0: [ 99  94  95 133 139  97  91 143 109  71 109 172 127 154  71  90  49 144
 139 159  97 130 144  84]
1: [102 122 110 160 179 103 115 198 104 129  98 105 204 119 129 240 177 135
 198 173 100 196 119 130]
2: [166 141 125 156  55 172 122 112 130 240 130 108 116 134 183 119 137  91
  52  16 168  52 105 136]
3: [186 150 109 127 115 128 196 129 103 115 100  81 136 123 154 161 217  87
 116 134 211 113  83 104]
4: [ 16 138 204 204 185  58  58 146 217  78 224 211 125 158  82 135  99 154
 173 161  32 204 192 194]
5: [102  86  91  91 131 112  89 127 102  60 108 170 127 147  94  85  45 162
 113 140  99 117 168  85]
6: [115 182 178  88  87 123 167 104 185  95 178 113  86 188 123  91  92 168
 104 105 118  95 145 168]
7: [163 129 161 165 112 175 240 138 154 158 145 132 124 163 176 130 144  45
 126 112 154 115  49 166]
8: [105  58  99 175 170 118  98  89  95 100  95 152 112  85  93  99 111 130
 168 139 104 151 106 111]
9: [240 106  52  16 122 134 134 111  58 140  58 119 120 139 158 118  94 132
 108 162 185 123 207  39]
10: [172 127  58  75 127 186 121 156  45 173  49  95 166 132 143 146 131  98
 106 121 161 100  84  60]
11: [121  71 137 139 119 121 132  71 158  87 149 177  68  79 112  32  73 129
 119 143 123 132 133 128]
12: [116  64 157 104 113 130 125  16 160 149 161 136  45  52 136  64 125 166
 110 120 129 126 165 154]
13: [ 88  84 130 176 177 108  91 152 122 141 106 125 156  99 108 183 137 204
 175 196  88 169 118 135]
14: [ 60 145 198 196 172  74  71 154 204 120 217 168 153 141 100 160 123 161
 181 152  60 177 181 198]
15: [143 173 166 106  79 158 142  88 161 129 164  70  80 105 127 105 101 146
  80 118 143  75 150 147]
16: [144 207 102 129  88 140 135 119 102 150 103  39 119 100 174 162 165 161
 107 101 177  96 172  88]
17: [ 70 153 201 181 158  85  80 153 188 118 183 149 154 148 111 171 148 141
 166 144  78 132 116 207]
18: [154 183 105 114  96 157 133  95 139 135 129  58 100 122 158 129 136 175
  91 102 156  95 183 104]
19: [109 130  81 135 129 126 105 156  82 132  82 115 162 108 107 190 156 142
  94 125 108 137 148  81]
20: [147 134 125 135  62 224 124 110 132 174 125 103 117 121 204 118 165 100
  60  32 146  60  90 144]
21: [137  96 106 182 125 123 126  82 116 110 104  87 102  66  95 107 192 117
 119 113 138 108 100 126]
22: [103  98 126  93 165  52 108 119 145  16 144 165 126 103  52  82  60 194
 161 158 103 166 146 113]
23: [136  90 119 111 121 111 116  77 104 121 100  91  84  62 109  95 178 122
 131 118 150 114 196 102]
24: [224 147 123 122  16 217 148 116 125 152 123  91 116 136 194 112 118  95
  49  52 188  39 117 124]
25: [ 32 142 194 169 175  68  66 155 201  90 204 192 142 175  75 170 106 160
 169 181  52 178 178 217]
26: [167 123 141 138  95 159 164 178 125 160 116 144 163 240 207 155 147  52
  86  92 152  78  52 140]
27: [158 159  79  80 151 132 148 162  78 127  77 122 165 138 131 143 135  83
 148 153 158 137  80  79]
28: [164 114 126 147  95 182 154 168 128 196 144 148 142 181 224 136 150  16
 101  71 167  98  16 147]
29: [152 109 136 144  90 141 163 196 118 170 132 145 176 190 159 145 148  55
  97  91 144  83  45 156]
30: [124 124 147 190  71 174 118 107 142 207 131 112 114 130 169 137 181  86
  68  60 131  68 120 158]
31: [112 120  80  82 124  98 106 140  81 157  81 116 167  95 115 174 157 116
 128  89 116 106 135  83]
32: [123 190 177 116  91 137 145 115 173 101 186  86  94 161 121 100 107 183
  87 117 115  84 224 165]
33: [ 91 146 181 186 136  62  70 161 162 134 165 130 170 114  78 164 147 107
 117  94  89 102 107 179]
34: [148 196 165  89  70 196 174  99 176  91 175 118  98 141 156  89  79 152
  71  83 133  71 126 152]

[128 175 175  91  73 106 165 109 178 102 179 102  98 182 120  92  97 147
 102 129 123  94 167 152] 6 32
[108 112 101 126 166 105 116 194  87 169  86 114 207 126 114 224 186 103
 154 198 108 170 115 102] 1 19
[147 125 155 152 114 177 198 125 156 175 148 133 121 119 201 125 152  66
 109 119 148 122  60 165] 7 28
[194 156 123 123  32 211 160 115 114 198 126 101 108 129 188 113 115  93
  32  55 181  16 108 112] 24 2
[126  83 114 129 137 135 110  62 115 112 123 115  70  45 138  86 159 134
 133 115 140 140 147 109] 23 21
[165 124 132 146 153 115 179 157 131 126 139 148 135 157 160 126 129  60
 171 133 148 165  55 162] 7 29
[130  62 147 110 121 152 127  49 152 114 153 131  52  49 126  62 130 192
 126 126 130 135 154 138] 12 11
[190 149  96  98 150 109 182 158  86 190  92 130 161 148 145 141 127  77
 151 132 158 152  75  93] 27 10
[141 133 127 211 109 136 131 113 117 123 112  89 132  78 110 157 211  95
 124  88 137 136  87 131] 21 3
[115 162 183 145  83 143 158 114 183  79 192 123  91 201 123  91  86 136
 111  95 115 108 159 177] 6 32
[112  82 131 113 136 114 127  81 135  62 136 173  79  87  70  49  66 156
 142 129 113 150 141 111] 11 22
[188 170  94  95 100 155 154 129  88 224  98  45 147 100 186 196 188 130
 118  95 224 109 121  92] 16 3
[196 158 135  79  39 188 156 108 144 132 148  99  99 140 171 109 104 102
  55  64 217  55  91 103] 24 20
[165 185  89 125 108 160 138 121  99 194  88  16 123  98 162 179 168 190
  92 111 190 111 152  98] 16 18
[133  77 161 108 123 147 129  39 179 131 176 144  16  60 177  60 121 124
 114 126 122 133 165 158] 12 11
[134 188 129 115 103 156 119 136 138 133 142  73 123 159 149 138 154 120
 112 100 131 106 140 124] 18 16
[138 108 113 154 118 142 130  87 114 168 114  88 118  68 119 110 198 115
 106 104 145 118 121 137] 21 23
[ 98 126 133 116 171  39  97 147 140  55 142 155 168  94  16  97  98 165
 177 186  98 181 240 125] 22 0
[136  73 145 168 110 138 141  66 161  82 168 176  66  77 118  39  77 118
 105 109 120 112 104 146] 11 12
[138 127 171 173 115 192 161 116 165 159 163 127 106 152 196 144 153  75
 125 169 132 141  78 170] 7 30
[119  81 124 114 125 145 125  78 137  64 127 169  77  74  88  45  70 112
 125 152 117 115 106 119] 11 8
[161 178  98 102 106 204 183 160  85 217  90  66 177 111 192 207 240  84
 112  93 198  91  85  91] 3 10
[ 95 138  87 115 164 122 100 165  90 131  87 135 174 117 106 194 161 124
 129 128  98 164 182  87] 19 31
[106  49 100 105 161 135 104  80 106 154 114 165  82  82 125  87 104 171
 158 148 109 153 112 100] 8 11
[126 126 173 158 137 153 176 112 171 179 167 123 105 132 144 135 145  79
 132 124 127 127  68 175] 7 30
[207 137  55  32 142 113 185 106  60 138  60 121 107 127 137 106  90 150
 160 145 194 135 148  52] 9 27
[174 155  91  97 102 154 169 144  89 204  89  60 150 118 161 201 224  94
 131 106 240  98  94  98] 3 16
[154 165  73  90 149 138 144 137  68  94  73 114 159 135 136 127 132 102
 158 158 141 144 102  75] 27 10
[100 104 156 109 165  55 102 133 134  32 143 161 148  90  39  84  71 217
 163 154 101 167 217 117] 22 0
[132 154  70  71 154 116 143 130  73 119  71  92 147 112 155 121 133 112
 159 166 127 158 124  71] 27 31
[145 114 134 131 145 131 166 185 124 137 116 154 173 192 151 131 129  78
 157 131 141 128  70 144] 29 26
[204 154 137 120  49 183 161 102 129 133 133  93 106 136 240 104 110 104
  58  58 201  32 116 105] 24 20
[127  78 176 148 114 179 151  45 182 118 182 154  32  64 154  78 117 139
 132  90 121 121 140 171] 12 11
[168 119  68  45 130 161 207 100  71 124  66 127  92 133 152 108  81 120
 135 171 173 142 160  62] 9 27
[177 139 169 161 116 201 211 118 158 142 157 125 114 137 167 123 142  58
 147  97 151 124  77 173] 7 28
[116  74 118  94 112 133 124  75 148  66 146 174  74  80  99  16  75 169
 111 142 119 123 143 132] 11 12
[130  66 160 101 118 150 120  32 166 148 156 135  49  55 130  71 126 155
 108 100 124 146 136 127] 12 11
[ 95 136 144 156 178  32  95 166 150  49 141 150 201 110  32 109 109 224
 182 155  96 194 211 163] 22 14
[108  95 128  78 160  71 109  92 136  52 118 167 111  91  58  55  62 207
 138 154 110 154 163 106] 22 5
[149 152  77  98 152 148 145 161  74 163  74 111 171 147 144 140 143  88
 143 149 163 159  97  77] 27 10
[101 147 174 217 111  92  79 158 152 152 152 124 175 124 117 161 161 131
  95  74 104  92 110 181] 33 17
[152 169 119  99 117 107 141 135 119 164 118  77 139 142 157 156 201 114
 114 115 152 120  95 120] 3 16
[161 174 120 140 116 115 217 137 110 161 111  78 144 129 147 159 194 109
 121 121 178 120  93 118] 3 16
[148 224  86 119  98 133 165 122  91 162  94  32 129  98 152 178 185 128
  99 104 170 101 152  94] 16 18
[109  55  90 137 167 127 107  84  97 105  97 160  91  84 108 104 108 131
 165 131 107 160 127 108] 8 0
[104 172 179 194 119  93 111 131 170 153 172 120 133 102 115 154 204 105
 100 102 105 104 124 178] 33 17
[125  52 146 102 131 162 129  64 143 112 147 196  60  81 175  66  82 116
 135 130 114 126  96 142] 11 12
[129 168  64  64 150 148 112 126  70 139  70  90 141 114 127 132 123 115
 164 204 135 165 127  68] 27 10
[131 166  71  68 159  99 136 135  66 161  68  97 154 109 142 128 127  97
 156 156 142 156  98  73] 27 31
[120 123 108 132 144 136 146 188  95 147  91 142 211 144 138 145 151  81
 149 130 121 156  89 109] 27 19
